Each path below is one point turned by a fixed rotation once a step. After each direction that follows a path, write how fast that rotation turns it, in deg/step (0 if it stays still).
Each turn is a multiple of 5 degrees from 10 to 175, or 0.
Each row of a path follows its step; steps can be skipped.
Path 1:
step 3: [-22 -44 -17  39 -21   2   8   4  21   6  11  29  -2 -32 -18   5  -8  12
  36 -15  13 -48 -18   5  13 -11  -3   0   1  27 -36  17  -9  -6 -17  16
 -36   7  30  15 -13  15   2   1  16  14   5 -17   8 -16]
step 7: [  1 -10   9 -15  33  -5  26  17  52 -13  17  -2 -30  -7   1  21 -34  -2
   5  17   1 -28  18 -19   8  18  -5   0   6   2  29  14 -40   2  16 -26
  20   3  36  25   6  34  12   2  -4 -27  -5 -28 -12   0]
step 9: [ -6 -27 -12  23  -4 -10 -27   3  11  -2  44 -16 -21  -2  25 -17  21  19
 -22 -24 -10 -40 -58 -25  -4  23 -12  23  -3 -14  -7   7  -7   3  -6  11
   3 -10 -12   5  34   5 -14  29  13  -1 -24  19 -18  -1]
step 10: [  8  -7   0  12  46 -10   6  -6   0 -17   6  -6  -9 -24  17  16 -25  16
  41 -12  -2   2 -23 -63   1   8 -10  22 -29 -19  16  28   2   4  21  13
  26 -18 -15   4  20  -2 -15 -11   8 -22 -15   3  -4 -41]
step 14: [-26 -20   2  13  28  -3   1   2  -8  42  15  12 -32  12  -8   4   8 -15
  29  -7   3  -5 -12  16 -18 -38   5   4 -17 -26  -2  -2   2   3  -8  39
   3 -14  16  -3 -23  27 -59   5  17 -18  33 -23  -7   8]
step 15: [-22 -48   5   5   8   7  16  41  15  -7  10  38 -26  17   3  37 -15  -9
  15   0  21 -24 -28   1  -8 -13   8  19   4  15 -26 -29  12 -38  -3  24
  -4  18  -3  17   6  -3 -18 -14  -4 -10 -21 -10 -35  20]
step 16: [-21  -7  -4 -31  23  -6  18  -1 -12 -13 -22  12 -37  -2   1  15 -47   3
 -19  29  -3  -5 -35   4   4 -21 -34  31  -3  12 -13  -8  14  -1   0 -26
  20 -10  22  27  18   9   3 -44   6 -16   6  35  -6  13]
step 17: [ 16  -4  34   1  20 -10  13   4 -11  21  26 -24 -19 -15  23 -35  -2  -8
 -22  19  14 -25 -20  50  17 -35  -7   5  -3  -5   0   1  -7  34 -22  -6
  28  -6  15  27   3  21 -27  -5 -18 -34  -8  18  -8  -7]
Directions:
[-10  -1   7   1   0   6   4  -4   5  -1   9  -2   4   4   9 -13  -6  -7
  -1   1  -1   0   7   6  -1   2   6   6  -9   4   3  -1  -7  -3   4   5
  11  -2  -7  -7   7   7  -2  12  -8  -6  -7  -6  -6   8]  140
[ -2  12  -5  13  -1  -2   4   2   5   8   0  -6   4   7  -4  -5   9  -6
   4  -3   8   2   1  -6   6   8 -10   3   1   1  -4   7  -1   3  -6   4
   7  -4  -3  11   5   2 -11  -5  -7  -7   5   3  10  -3]  95
[ -6   5  -2   3  -2  -1   4  10   3   0   3   5  -9   4   4   5  -4   8
   5  -5  -6  11  11  -2  -3  -7   2  -4   0   4  -2 -10 -12  10   1  -3
  -6   8 -11   0  -3   1  -6   5   3   5   7   1  13   5]  45
[  0  -2   0   1   0  -2   5   7  -7  11  -2   3   0   3   1   0   3   2
   5   2   5  10  -7  -9  -8   8   2  12 -11  -5  -6  -3   8  -9   7   2
   0   3   5  -2   2  -4  -7  12  12   6  -8   4   1   3]  70
[-12  -4 -13   3  -1   6  -2  -4  -4  -2   3   9  -1   6   3   2  -5   1
  -2  -7  -2  -1  -6  -1   0   1  -6  -6  -3  -3   0  -1   4   6  -7  14
   7   6  -6  -3   7  -7  -1 -13  10   2 -11  -8   0  -4]  65
[ 10  -2   2  12  -3  -9  -2  11  -6  -7  -6  -2  -1  10  -2  -7   0   2
   8  -2  -8  -5   4   4   4  -4   3  -2  -5 -18   1  -4  -4  -1   0   0
   5  -7   1 -11   7   7  -4  -5   2   3   0   4  -4  -7]  90
Path 2:
step 2: [ 15  12  10   7  13  -8   8  25  32 -27   9  14 -16  -5  21  -1 -34 -22
   5 -17  -7  27  -5 -12  32  10  20  11 -34  12   7  13   7  36 -32  20
  15 -12 -24  32  -6 -11 -22  -9  12 -18  16  19  25 -13]
step 3: [ 13 -22 -49 -15  18 -42 -10  30  14  -2  11 -26  -7  -4  -1   0 -21   0
   1  -9  -6  12   5 -36  13   7  -1  -1  46  -7  12  14   5  21  26   7
  -6   6  -7  -6 -15   2 -31 -26  37  17 -14  -6   8  -1]
step 4: [ 16  -4 -12  15  13  10   4  21   3 -28 -11  -8 -24 -25  -1  -1 -12 -25
  10 -32 -26  30   4  -4   1 -22 -17   0 -54   0  25  32  31  15   0  -3
 -18 -14 -13   8  13 -28  -8  -5  31 -19  19 -12   9   2]
step 5: [ 26 -23  -5  17  17 -35   0  26  28 -22   9   0   0 -10  10  15 -23   4
 -15  -8   7   5  -6 -22 -11  37  -5  -2  19 -25  17  15 -25   5   1  12
  11 -11 -51   6  17  25 -23 -11  15   9  18  -1  38  -3]
step 6: [ -2   4 -42   2   4  -3   6  -6 -15  -3   4  -2   8 -11   7   0 -14 -28
  29 -39 -45  23   4 -44   2  -6  -8 -35  -6 -32  25  23   6  11  18   3
   5  -7  -1  -6  10 -13  -6  17  45 -13 -17   3  -6   5]
step 8: [  7  -2 -13   2  22 -19  13  15   1 -13  17   1  31   0   3 -51 -18  13
  11 -25 -38  -2  -2 -31  15   8 -10 -20  -7 -38  -8  19 -24  13  37  35
   6  -2 -22  16  -4  16  -1   1  19 -11  -4  12  11   2]
step 9: [-10   5 -29  -7   9 -21 -17  -3  23   6 -10  27   0   0  27   4 -23 -26
  21 -22  -8  33   5 -31  28  -6  -1   2 -23   6  17  44   7   3 -27 -16
 -12  16  -7 -13 -23   0 -19  15  15   4  32  34   7  10]
step 15: [  8   0 -54  -6   6  -6  -8   8 -29 -18  -5   1  21 -19   5 -11   1 -10
  23 -16 -34   2 -11  -7  -7  -8 -35 -36 -37 -19  17  19  -8  12   1  -8
   2 -21  -8  29  14  20  15 -15  42   4  11   4 -16  18]
Directions:
[ -6  -1   1  -2   5   4 -10   5   5   9  -2   8   0  -2   7   3   5  -1
  -4   2  -7   5   0   3  -4  11 -13  -8  -1  -3  -3   9  -5  -1   2   3
  -2   1  -3   4   6  -5   2  16  -3   5  -9 -13   4  -4]  35
[  4   1   4   6  -3   1  -4  -2  -4  -7   7  -9   3  -1   6  -8   2  -8
  -3  -5 -11  -4 -11  -8  -4  -6  -8  -8   1  -5   1  -1   9   1   7  -3
   4   3   3   6 -12   4   7  -6 -10  -1 -10  -7  -3  -4]  160
[-10  -4   2  -4   3  11  -2  -7  -7  -3  -4  -2  -3   4   2   5  -8   5
  -2  -1  -2   1  -3   4   6  -9   8 -11  -7   0   5  -4   4   8  12  -1
   0  -6  -4  12  -2  -6   8  10   6   2   5   7   4  -5]  160
[ -1  -7   9  -2  -4 -10   1   2   6  -7  -2   8  -6   0   9   6  -6  12
  -4   5   2  -5  -5  -4  -1  -1  10  -7  -5   2   8  12   9   4 -10   3
   4   3  -1 -12  -1  -1   9   0  -6   2  -1  -5  -6   3]  155
[ -9  -1  -7   4 -11   6   8  -6  17   0   4  -5  -1   5   1  -1   2  -4
  -1  -2  -5  -5   9  -4  -1  12  12   6   3  -1   4   3  -1   4  10  10
  -3   2   3   2  -3   9   5   2   2   7  -3  -1   3   1]  130
